Each path below is one point turned by a fixed rotation once a step. After each direction that follows a path, write how fast that rotation turns it, in degrees a step (0 if it stays still).
Each turn is a multiple of 5 degrees from 10 to 175, or 0.
Each row of a path follows its step; steps can be skipped.
path 1
step 2: [-0.05  0.25  2.43  1.34 -0.67 -0.23 -1.97 -0.99  1.71  1.60 -4.32  1.30
 -1.21  0.35 -0.85  0.93  5.22 -3.06 -1.22 -1.02  0.45 -0.69 -6.19  1.25
 -0.91  1.14  0.37 -6.55 -1.00  3.32 -3.30 -4.36  0.15 -1.69 -2.12 -1.04
  0.09 -2.56 -0.84 -0.35 -1.27 -0.25  2.20  3.96 -0.85 -0.03  3.94 -0.52
 -1.84 -0.01  1.62  0.79  4.34 -4.25  1.31 -2.05  0.50 -0.42  4.17 -1.97
 -3.82 -4.16]
step 4: [ 1.32 -0.34 -2.00 -2.58  3.65  3.27 -2.19  0.60  0.00  1.31  0.40  2.39
 -2.43 -4.83  0.23  1.26  2.43 -4.33 -0.22 -3.92 -0.28  0.22 -4.13  2.73
  0.54  5.20 -3.35 -4.24  3.66 -0.22 -3.82 -1.49  3.72  3.18 -2.70 -0.69
  2.76  2.96  1.07  1.85  2.72  0.61 -1.96 -2.25 -0.71  0.42 -0.11  1.95
 -1.44 -3.02  2.83 -2.55 -0.22  1.37  0.77 -3.02 -1.20 -3.62  2.53 -1.66
  0.05 -0.97]
step 14: [ 1.30  4.18  1.12  0.06 -0.22  2.87  0.57 -2.16 -1.29 -3.30 -1.92  1.56
  0.21  1.91  3.28  3.94  4.53 -2.85 -0.90  0.51  4.32 -3.88 -0.36 -1.08
  0.30 -4.70 -1.27 -1.63 -2.63  2.06  1.21 -0.24  1.28 -0.88  0.04 -3.35
  0.71 -2.36  0.95  5.15  2.37 -2.97  2.75  4.29  1.09  1.75  0.23  1.71
 -2.08 -0.04 -0.77  2.94  4.19 -1.90  2.63 -5.33 -0.72  1.33 -0.73 -0.89
 -0.27 -3.59]
step 15: [-0.57  4.33 -1.54  1.71 -3.47 -0.32  3.34  0.83  0.01  2.17  0.49  1.50
  2.66 -0.59 -0.80  4.85  2.54 -4.94 -0.88 -3.83  1.00 -1.09 -3.30 -4.36
  0.57  1.77 -1.72 -6.71 -0.51  2.45  1.68 -0.75  0.05 -2.99 -0.12  0.93
  4.02  1.79 -0.48  0.73  0.17  0.54 -0.78 -2.00  2.17 -0.33 -0.83 -0.61
  1.86  0.10  2.72  0.75 -0.17 -4.84 -1.71  0.09  3.56 -0.30 -0.81  5.47
 -3.65 -2.72]
step 17: [ 3.15 -2.97 -3.20 -0.28  0.05  1.45  1.25  2.88 -1.51 -2.44 -0.29  3.08
  6.35  4.39 -0.28  1.24  3.37 -3.65 -1.50  0.12  2.08  1.00 -2.62  0.73
 -3.74  0.11 -0.86 -4.21  1.82  3.21 -3.65 -1.06 -0.02  1.77 -2.71 -2.82
  1.64  0.92  1.20  3.53  1.23 -2.13 -1.84  0.30  2.49  2.55  1.79  1.60
 -3.86 -2.21 -2.42 -0.22 -1.63 -1.73 -2.78  0.49 -0.34 -3.47 -2.28  0.08
 -2.68 -3.91]
step 22: [ 1.80 -1.12 -0.26 -2.70 -0.55  1.98  5.02 -0.12 -0.67 -1.29 -2.40  7.92
  1.47  1.82 -0.93  1.69  3.09 -2.63  3.66 -0.57  2.48  0.22  1.91  0.53
  1.06  2.64  1.36 -3.11 -3.33 -1.92  0.88 -2.60  0.04 -1.94 -0.31  0.33
  2.59 -3.33  1.01  3.87  1.69 -0.37 -0.80  1.64 -2.31  0.08 -0.91 -1.61
 -4.60 -1.24  5.42  1.68  3.21  0.05  0.82 -2.83 -2.47 -1.44 -0.08 -3.93
 -1.81 -3.19]
step 24: [ 0.55  0.95 -2.44 -1.84 -0.11  2.57  3.07  0.04  0.65  1.78  0.87  4.52
 -0.22  1.44  0.54  2.84  3.66 -1.25  4.88  0.94  0.36 -2.92 -1.25  1.30
  2.33  2.35 -0.17  0.09  0.91 -1.47 -3.77  2.79  4.25  1.88 -1.97  0.36
  2.11  0.49 -1.79  2.89 -3.58  1.42 -0.55 -2.38 -2.50 -1.58 -3.42  3.21
  0.63 -3.25  6.12  3.93 -2.85  0.69 -1.47  0.34  2.78 -2.53 -1.00  5.38
 -1.69  0.20]
step 31: [ 1.21  4.50 -1.89  2.73 -1.60 -1.22 -0.87 -1.86 -3.12  0.46 -1.44  3.16
 -0.77 -1.84  3.26  3.28  0.87 -5.78 -2.11  2.16  1.76 -0.95  0.88 -0.03
 -1.87  3.27  1.33 -1.20  2.45 -2.07  2.15  0.93  5.08 -3.22  1.69  2.24
  4.50  0.66  0.50  4.17 -0.52  1.80  0.41 -1.58 -1.82  5.85 -1.53 -2.04
 -0.20 -1.78  0.71  0.52  5.11  0.17 -0.12 -4.66 -0.38  1.32  1.13  0.47
 -3.69 -1.20]
step 33: [-2.35  2.17  0.99  1.50 -0.11  0.60 -0.03  1.56  1.07  1.51  0.13  5.29
 -0.56  3.95  1.34  1.03  3.57 -3.42 -2.66  1.34  1.28 -1.43 -5.90 -1.80
 -5.59 -0.89  2.03  0.75  2.91  0.88 -0.25 -1.30 -0.55  3.28  0.29 -3.52
  3.52 -0.97 -0.19  1.99  0.37 -1.75  3.77  0.54 -1.86  2.70  0.94  4.93
  0.33 -4.51  2.59  3.36  3.06  1.43  1.36 -0.26 -0.87 -3.29 -0.37  3.81
 -2.19 -0.59]
Speeds:
[-0.89 -0.13  0.14  0.11  0.27 -0.72  0.00  0.33  0.53 -0.06 -0.87  0.63
  0.33  0.95  0.16  0.86  0.10 -0.38  0.46  0.13  0.85 -0.60  0.02  0.23
  0.84 -0.34 -0.06 -0.63 -0.96 -0.42  0.13  0.03 -0.76 -0.95  0.95  0.28
 -0.08  0.03 -0.04 -0.45 -0.01 -0.41  1.45 -0.26  1.19 -0.43  0.33 -1.46
 -0.92 -0.62 -0.75  0.49  1.58 -0.42  0.17  0.81 -0.54  0.30  0.62 -0.91
  0.75 -0.35]
90
[-0.48 -0.25 -0.49  0.73 -0.45  0.44 -0.03 -0.39 -0.78 -0.76 -0.79 -0.85
 -0.10 -0.31  1.69  0.03  0.06  0.23  0.24  1.11  0.61  0.41  0.14 -0.21
 -0.41  0.66 -0.31 -0.18 -1.41  0.51  0.47 -1.13  0.61 -0.42  0.42  0.54
  1.26  0.05  0.05 -0.26 -0.70 -1.18 -0.09  0.02 -0.99 -0.38 -0.60  0.41
 -1.34  1.19  0.18 -1.05 -0.28 -0.10 -0.03 -0.09 -0.01  0.38 -0.26 -0.37
  0.44 -0.58]
85
[-0.40 -0.28 -0.44 -0.26  0.40 -0.41  0.43 -0.75  1.07  0.71  0.40  0.30
 -0.21 -0.33  0.25 -0.62 -0.77  0.32 -0.36  0.04  0.37 -0.88 -0.85  0.71
 -0.36  0.34  0.90  0.50 -1.47  0.49 -0.22  0.24 -0.11  0.76 -0.59 -0.01
 -0.49 -0.76 -0.46  1.74 -0.33 -0.68 -0.35 -0.28 -0.04 -1.04 -0.31 -0.97
  0.54  0.45  0.42 -1.03  0.33 -0.21  0.51  0.57  0.28 -0.48  1.51  1.02
 -0.05 -0.52]
130
[ 0.31 -0.25  0.70 -0.78  0.43 -0.54  0.68  0.17  0.58 -0.04  0.73 -0.31
 -0.54  0.08  0.93  0.55 -0.53  0.08 -0.58  0.04 -0.19  0.18  0.59  0.16
  0.60 -0.01 -1.35 -0.15 -0.35 -0.27  0.61  1.19  0.74  0.79  0.66  0.56
  0.24 -0.17 -0.48  0.22 -0.27  0.65 -0.88  0.07 -1.59 -0.80  0.29  0.96
 -0.48  0.00 -1.24  0.51  1.86 -0.37 -0.03  0.84  0.10 -0.18 -0.53  0.23
 -0.78  0.42]
20
[-0.43  1.29 -0.30  0.35  0.10  0.46  0.23  0.15  0.36 -0.25  0.51 -0.90
  0.03  1.05 -0.20 -0.05  0.66 -1.13  0.29 -0.45 -1.13 -0.33 -0.48 -0.44
 -1.23  0.82  1.26  0.26 -0.26  0.69  0.56  0.61 -0.75 -0.30 -0.06  0.29
  0.22  0.22  0.12  0.27  0.69 -0.57  0.06  0.52  0.68  0.03  0.50  0.41
 -0.54  0.80 -1.55 -0.74  1.02 -0.47 -0.82 -0.76 -0.18 -1.12 -0.62  0.38
 -0.37  0.52]
20
[ 0.19 -0.12  1.09  0.70  0.75  0.99 -1.50 -0.06  1.45  0.16  0.11 -0.54
 -0.63 -1.56  0.59 -0.35  0.76  0.35  0.62 -0.31  0.95 -0.02 -0.26 -1.01
  0.62 -0.66  0.40 -0.17 -0.64  1.09 -0.37  0.86  0.13  0.12  0.17 -0.80
  0.15  0.02 -0.20 -0.32  0.18  0.18 -0.13  0.64  0.05 -0.30  0.53  0.51
  0.41  0.40 -0.72  0.38 -0.38  0.12 -0.52 -0.39 -0.76  0.05  1.26 -1.20
 -0.05  0.28]
155
[-0.28  0.41 -0.65 -0.24  0.33  0.96 -0.07  0.45  0.14 -0.14 -0.70 -0.58
  0.32  0.28  0.62 -1.12 -0.82 -0.70 -0.47  0.27 -0.19  0.11  0.70  0.16
  1.00  0.76 -0.75 -0.56  1.25  1.41 -0.50  0.19 -1.46  0.06 -0.09 -0.24
 -0.08 -0.41  0.36 -0.24  0.39  0.12  0.18 -0.81 -1.24  0.64  0.57 -0.38
 -0.41 -0.09 -0.34  0.24 -0.39 -1.71  0.64 -0.21  0.38  0.05  1.39  0.58
  0.27 -0.01]
170
[-1.29  0.17  0.33 -0.33  0.48 -0.77 -0.54 -0.53  0.39  0.61  0.06  1.14
 -0.64  1.23  0.15 -0.27  0.04 -0.27  0.96 -1.25  0.25  0.10  0.03  0.45
 -0.33  1.87  0.09 -0.41 -0.06 -0.15  0.63  0.05  0.55  0.72  0.40 -0.16
  0.51 -0.93  0.16 -0.87  1.00 -0.60  0.47 -0.03 -1.23 -0.28  0.98  0.46
  0.83 -0.13  0.04  0.12 -0.96  0.80 -0.15 -0.23  0.22  0.97 -0.23 -0.06
  0.50 -0.21]
125
path 2
step 1: [-1.02  3.08  3.33 -3.92  6.05  0.16 -0.30 -0.39  0.10  0.51 -0.45 -1.32
  0.29  1.10 -2.68  1.44 -3.11 -2.99  0.30 -1.44  1.18  1.61  1.06  3.44
 -0.56  1.05  0.97 -2.30 -3.53 -1.45  1.64 -0.46  7.74  0.25 -5.25 -2.35
 -0.68 -1.03 -0.37 -2.93 -1.57 -5.26 -0.21  0.34 -0.74  1.78  0.44 -2.01
  5.41  2.08 -1.34 -0.38 -2.12 -2.39 -0.94 -0.21  0.57  1.78  0.52  0.31
 -4.23 -2.03]
step 3: [-2.87 -0.98  3.87 -0.15  4.87 -1.76 -0.27 -2.29 -0.02 -5.06  3.66 -0.14
  1.23 -3.91 -1.59 -1.34  0.34 -2.29  1.16  0.49 -0.89 -1.90 -2.54 -0.17
  1.94  1.81 -1.35  3.12  1.94  2.41  2.52 -0.69  1.86  3.05 -0.88  0.16
 -0.84 -0.26 -2.77  2.54  0.66 -6.72 -0.80  1.71  4.47  3.00  1.02 -0.73
 -0.91 -0.90 -2.25 -0.03  1.85 -2.47  0.39 -1.21  1.84  7.09  1.92  0.08
 -0.82  0.46]
step 5: [-5.49 -1.73  2.80 -0.75  3.14 -2.75  0.73 -3.31 -3.06 -0.65 -3.15 -0.80
 -0.82 -1.01  1.86 -7.47 -1.18 -3.45  0.43  3.42 -0.53 -2.35 -2.78 -1.71
  3.22 -0.25  0.27 -1.50 -2.31 -0.64  1.27 -0.29 -0.06  2.03  3.95  0.35
  2.86  2.45 -2.30  0.12  0.44 -3.87 -0.88  2.34 -2.90  2.04  0.38 -1.80
  0.85  0.36 -2.68 -2.13  1.14  4.26  3.35  0.71 -0.33 -1.94  2.20  1.93
  2.06 -0.82]
step 12: [-2.38  2.14  1.66 -1.47  1.33 -4.53  1.26 -5.72  3.09 -3.23  4.58  3.56
  0.69  0.10 -1.86 -2.73  0.12 -2.40 -0.87 -1.37 -1.11 -2.16  2.80  1.78
  0.32 -2.98  1.09  4.66  3.09 -0.24  0.79  1.15 -1.19 -1.71 -0.97 -0.21
  3.04 -0.61  3.49  0.15 -0.36 -6.22 -2.26 -3.85  3.02  1.22  0.49  1.63
 -0.01  3.18  2.14  0.46 -3.96  0.27 -0.58 -1.93  2.17  0.32 -3.49 -0.77
  1.97  0.44]
step 21: [-2.09  5.13  4.96  0.46 -1.72  1.83  2.18 -3.53  2.25 -2.21  0.41  1.76
  3.77 -0.33 -3.35 -3.04 -0.73  1.56  0.68 -0.57  0.85 -1.05 -2.13  3.90
 -2.32  0.24 -0.33  4.68  3.13  0.49 -3.33  1.20  3.33 -0.03  1.95  0.10
  3.45  0.90 -4.22 -2.97 -3.81 -3.93  1.21  3.57  1.13  1.98  0.61 -3.41
  1.83 -0.39  1.67  4.41 -1.06 -1.32  0.92  1.74  1.30  1.27 -1.06 -0.71
  1.13  0.83]
step 23: [-4.15 -0.73  2.78  1.20  0.94 -0.21  1.26  4.51  1.77  2.10  1.16 -1.99
 -2.23  2.04  0.36 -4.55 -1.94 -3.53  0.04 -0.14 -2.40 -3.93 -3.35  6.24
  3.93 -0.92 -1.04  2.97  1.01 -0.44  2.42  1.03  2.76  0.86 -0.02  0.24
  3.60  3.01 -2.28 -0.13  0.06 -3.44  0.10  1.45 -0.96 -1.48 -2.29 -0.09
 -3.19 -3.10  0.15  4.73 -3.86  1.81 -1.96  2.55  0.95 -0.51  2.12  1.80
 -2.07 -1.85]
step 25: [-2.82  4.87  1.38  1.96  1.26 -0.58  1.75  5.60  0.88  1.83  1.35  0.05
 -1.32 -4.48 -0.18 -4.42  1.75 -1.37 -0.57 -1.67 -4.15 -1.24  0.76 -0.16
  3.81 -1.21  0.81  1.20 -2.27 -1.85  1.99  1.18  0.54 -3.91  0.78  1.78
 -0.60 -1.80  1.27  3.14 -0.21 -2.64  2.19  0.36 -1.48  1.90 -1.39 -3.51
 -2.11  2.90  2.83  0.15 -0.03  1.56  1.84 -1.93 -1.63  3.69 -2.36  6.77
  2.64 -2.44]
step 29: [ 2.04 -1.23  1.97 -2.72  0.81 -2.95  1.38  1.99  1.49 -1.76 -0.95  0.33
 -0.22  3.96 -3.15  0.02  3.28 -0.33 -0.28  2.44  0.44 -2.99  0.75 -1.12
  0.30 -8.30  0.69 -0.72  2.73  0.14 -0.63  2.11  1.29  3.15  1.64  0.07
  0.92 -2.28  1.58 -0.98  0.17 -5.70 -1.97 -1.30 -1.49  3.73 -7.00 -1.45
  1.11  0.50  1.75  2.42 -1.71 -2.98 -2.65  1.25  3.13  1.36 -1.63 -0.79
 -0.20 -3.02]
step 33: [-2.95  2.96  1.23 -4.56  2.43 -1.72 -0.78 -0.81  3.35 -0.82  0.68 -0.20
  2.95 -5.26 -0.21 -3.16 -3.02 -0.38  4.29 -0.93  0.71  1.21  1.95  1.96
  1.23  1.59 -0.77 -0.15  2.85  0.80  2.78  3.82  2.92 -0.71 -2.44  1.92
  1.14 -3.26 -7.04 -1.48 -1.09 -5.55  2.72 -2.09  1.87  0.05 -0.78 -2.09
  2.43  1.34 -2.89 -1.31  1.83 -2.46 -2.25  0.44  1.20 -0.70  2.30  1.47
  1.45 -0.18]
Speeds:
[-0.52 -0.27 -1.12 -0.56  0.15  0.18  1.12  0.80  0.57 -0.37 -0.25 -0.51
  1.08 -0.72 -0.64  0.10 -0.01 -1.10 -0.84  0.01  0.19 -0.15 -0.10 -0.82
 -0.01 -0.68 -1.03 -1.61 -1.08 -0.10 -0.01 -0.26 -0.49  0.53 -0.50 -0.80
 -0.56 -0.54 -1.64 -0.10  0.01 -0.81 -0.49 -0.57 -0.08  0.62 -0.07  0.38
  0.03 -0.21 -0.90  0.29  0.71 -1.16  0.44 -0.31 -0.12 -0.39 -0.14  0.49
 -0.59 -0.15]
10
[ 0.15 -0.37 -0.25  2.18 -0.57 -0.34  0.45 -0.22 -0.71  0.31 -0.48 -0.96
 -0.99 -0.07  0.65  0.32 -0.30 -0.54 -0.13  0.03  0.98 -0.16  0.48  0.35
 -0.51  0.36  0.53  0.74 -0.37  0.35  0.08  0.43 -0.12  0.32  0.33 -1.08
 -1.32 -0.63 -0.80 -0.30 -0.37 -0.19 -0.01  0.42  0.56  1.48 -0.19 -0.30
  0.71  0.89  0.13 -0.08 -0.39 -0.40 -0.97 -0.10  0.66  0.36 -0.94 -0.90
 -0.15 -0.84]
140
[ 0.04 -0.72 -0.02 -0.15  0.31 -1.20 -0.42 -0.10  0.40  0.17  0.70 -0.09
 -0.58 -0.79 -0.04  0.77  1.03  0.07 -0.33 -1.05  0.77 -0.88 -0.74 -0.95
  0.57  0.49  0.61  0.10  1.15 -0.31  0.88 -0.15 -0.99  0.16 -0.58 -0.38
  0.62 -0.76 -0.64 -1.07 -0.18  0.56  0.36  0.28  1.41 -0.95 -0.37 -0.06
 -0.63 -1.28 -0.05  0.09 -0.23 -0.06 -1.00  0.08 -0.54  0.43 -0.15  0.53
 -0.74 -0.61]
85
[ 0.92  0.17  0.44 -0.14 -0.68  0.10 -0.08 -0.01  0.48  0.94 -1.39  0.66
 -0.08 -0.95  0.10 -0.61 -0.79 -0.29 -0.08  1.09 -0.04 -0.06 -0.13  0.33
 -1.28 -1.12 -0.50  0.93  0.41 -0.84  0.14 -0.20 -0.59 -0.51 -0.68 -1.55
 -0.69  0.38  0.42  0.01  0.76  0.33  0.29  0.48  0.07 -0.55  0.57 -0.56
 -0.20 -1.31 -0.82  1.27  0.39  0.37  0.04 -0.01  0.18  0.58 -0.70  0.58
  0.14  0.04]
170
[ 1.03 -1.20 -0.54 -0.49  0.13  0.02 -0.62  0.18 -0.16  0.36 -1.29  0.35
  1.25  0.65 -0.98  0.72  0.51  0.76 -0.27  0.75  0.41 -1.38  0.77 -0.14
 -0.43  0.83  0.20 -0.37  0.60 -0.24 -1.04  0.05  0.27 -0.05  0.19 -0.48
  0.17 -0.97 -0.02 -0.46 -1.58  0.19 -0.65 -0.37 -1.20  0.54  0.02 -0.52
 -0.81  0.14  0.71  0.07  0.17  1.01  0.12  0.32  0.59  0.43 -0.21  0.09
 -0.26 -0.03]
35
[-1.15  0.76 -0.71 -0.28 -1.04 -0.78 -0.02  0.25  0.87 -1.45 -0.25  0.37
 -0.33  0.61  0.04  0.51 -0.61 -0.16 -0.44 -0.85 -0.08 -0.67  0.14  0.53
  0.63  0.70 -0.67  0.40 -0.41 -0.46  1.10 -0.17  0.99 -1.28  0.31 -0.27
 -0.12  0.06 -0.25  0.16 -0.27  0.00 -0.92 -0.72  0.10 -0.21  0.85 -0.49
  0.23 -0.14 -0.81  0.48  0.71  1.15 -1.08  0.19  0.68  1.13  0.57 -0.63
  0.02  0.36]
35
